[-10  31  -4 -12 -12   4  25  18  25  -6   0 -23 -15 -16  20 -11  -9  18
  13  -1  -8  17  -9 -28 -13  24   6  34  18  -2   5   4 -16   7  30  -6
 -30  43 -43   3   6  18 -23  11  -7  -7   1] = Lisaz
[-25   7  25  37  17   1  -8 -37 -16  23  21   2  23 -18   1  37  13  -9
   4  17  12 -17 -14   8   3 -23 -14 -14   4  -6  11 -21  31  -5 -43  -5
  25 -23  12  -7  -6   4   3   0  -2  -7  19] = sifu
[-25   7  25  37  17   1  -8 -37 -16  23  21   2  23 -18   1  37  13  -9
   4  17  12 -17 -14   8   3 -23 -14 -14   4  -6  11 -21  31  -5 -24  -5
  25 -23  12  -7  -6 -18   3   0  -2   3  19] = Letok
[  0 -20  28  -2   6  19  18 -12  -5  13 -31  28  -1  14  -8  20  15  18
  -1  34  13  -1 -16  -2  12  30  49   4 -11  16  24 -10  19  15  10   4
  36  11   5  27  -9  22 -13  13   1  20  -4] = Zuga
[ -3  21 -26  33  25 -32 -14   3 -23  32 -21  -9  -6  17   9 -11  14  18
   4 -35  -4 -49  -3  18  -3  12  -8  10  -8   8  11  -6  13   1 -11   1
   2   3  27  12  -9 -21  20 -10  -9   4  38] = disib
[ -3  21 -26  33  25 -32 -14   3 -23  32 -21  -9  -6  17   9 -11  14  18
   4 -35  -4 -49  -3  18  -3  12  -8  10   6 -13  -1   2  15   4 -28   6
   8 -36 -14 -35  11  14  15 -14 -14 -15  -8] = beves
[  0 -20  28  -2   6  19  18 -12  -5  13 -31  28  -1  14  -8  20  15  18
  -1  34  13  -1 -16  -2  12  30  49   4 -11  16  24 -10  19  15  10   4
  36  11   5  27  -9  22 -13  12   1  20  -4] = bonuz
[ -5  19 -52 -42  15 -17 -15  13  10  11  -8 -26  19  16 -12 -26   2  13
   9 -18  36  16   1 -17  12   9  -4  22  15  -3  11  11 -17   8   8   3
  -4  -5 -22   6   1 -18  16 -32   6  18  22] = Nudil
[ -8  -4 -34  -3  25 -25  -4   4  37  -4 -18  15  14  11  16 -54   1  -9
  13 -27 -38  -4 -11  -3  14  -4 -18   3 -10 -13  -5  11  28  -2   1 -23
 -13   7  22  -3  -7  28  -3   8  -9 -20  21] = Sog
[  4 -11 -23   8   9 -30 -20  -6  -2  19 -12  -6  -8  29  31  -5  13  31
   4 -37   1 -17   3 -24  14  -4  18  16 -32   3  27  22  37   4   7 -31
   2   0  11  16 -13  30  -7   7 -11  -2  25] = kel
len: [-25   7  25  37  17   1  -8 -37 -16  23  21   2  23 -18   1  37  13  -9
   4  17  12 -17 -14   8   3 -23 -14 -14   4  -6  11 -21  31  -5 -43  -5
  25 -23  12  -7  -6   4   3   0  -2  -7  19]	47
Table of tags by key:
[-8] -> z252
[-7] -> z213
[14] -> z873
[13] -> z536
[12] -> z594
[-35] -> z189
[-3] -> z864
key sifu 39: 	z213
asked: [  0 -20  28  -2   6  19  18 -12  -5  13 -31  28  -1  14  -8  20  15  18
  -1  34  13  -1 -16  -2  12  30  49   4 -11  16  24 -10  19  15  10   4
  36  11   5  27  -9  22 -13  12   1  20  -4]	bonuz
len: [ -5  19 -52 -42  15 -17 -15  13  10  11  -8 -26  19  16 -12 -26   2  13
   9 -18  36  16]	22
asked: [-25   7  25  37  17   1  -8 -37 -16  23  21   2  23 -18   1  37  13  -9
   4  17  12 -17 -14   8   3 -23 -14 -14   4  -6  11 -21  31  -5 -43  -5
  25 -23  12  -7  -6   4   3   0  -2  -7  19]	sifu
len: [-10  31  -4 -12 -12   4  25  18  25  -6   0 -23 -15 -16  20 -11  -9  18
  13  -1  -8  17  -9 -28 -13  24   6  34  18  -2   5   4 -16   7  30  -6
 -30  43 -43   3   6]	41
asked: [ -5  19 -52 -42  15 -17 -15  13  10  11  -8 -26  19  16 -12 -26   2  13
   9 -18  36  16   1 -17  12   9  -4  22  15  -3  11  11 -17   8   8   3
  -4  -5 -22   6   1 -18  16 -32   6  18  22]	Nudil

[ 55  11 -23   4 -29 -34  -7 -23]  Nudil
[ 14  57 -24 -38   7  15 -18  10]  Gazo
[ 22   4  30 -30 -51   1 -27 -33]  Zuga
[ 14  57 -34 -38   7 -35 -32  47]  Sog
[ 14  57 -34 -38   7  15 -18  10]  bonuz
asked: [ 14  57 -34 -38   7  15 -18  10]	bonuz
asked: [ 14  57 -24 -38   7  15 -18  10]	Gazo
asked: [ 55  11 -23   4 -29 -34  -7 -23]	Nudil
asked: [ 14  57 -34 -38   7 -35 -32  47]	Sog

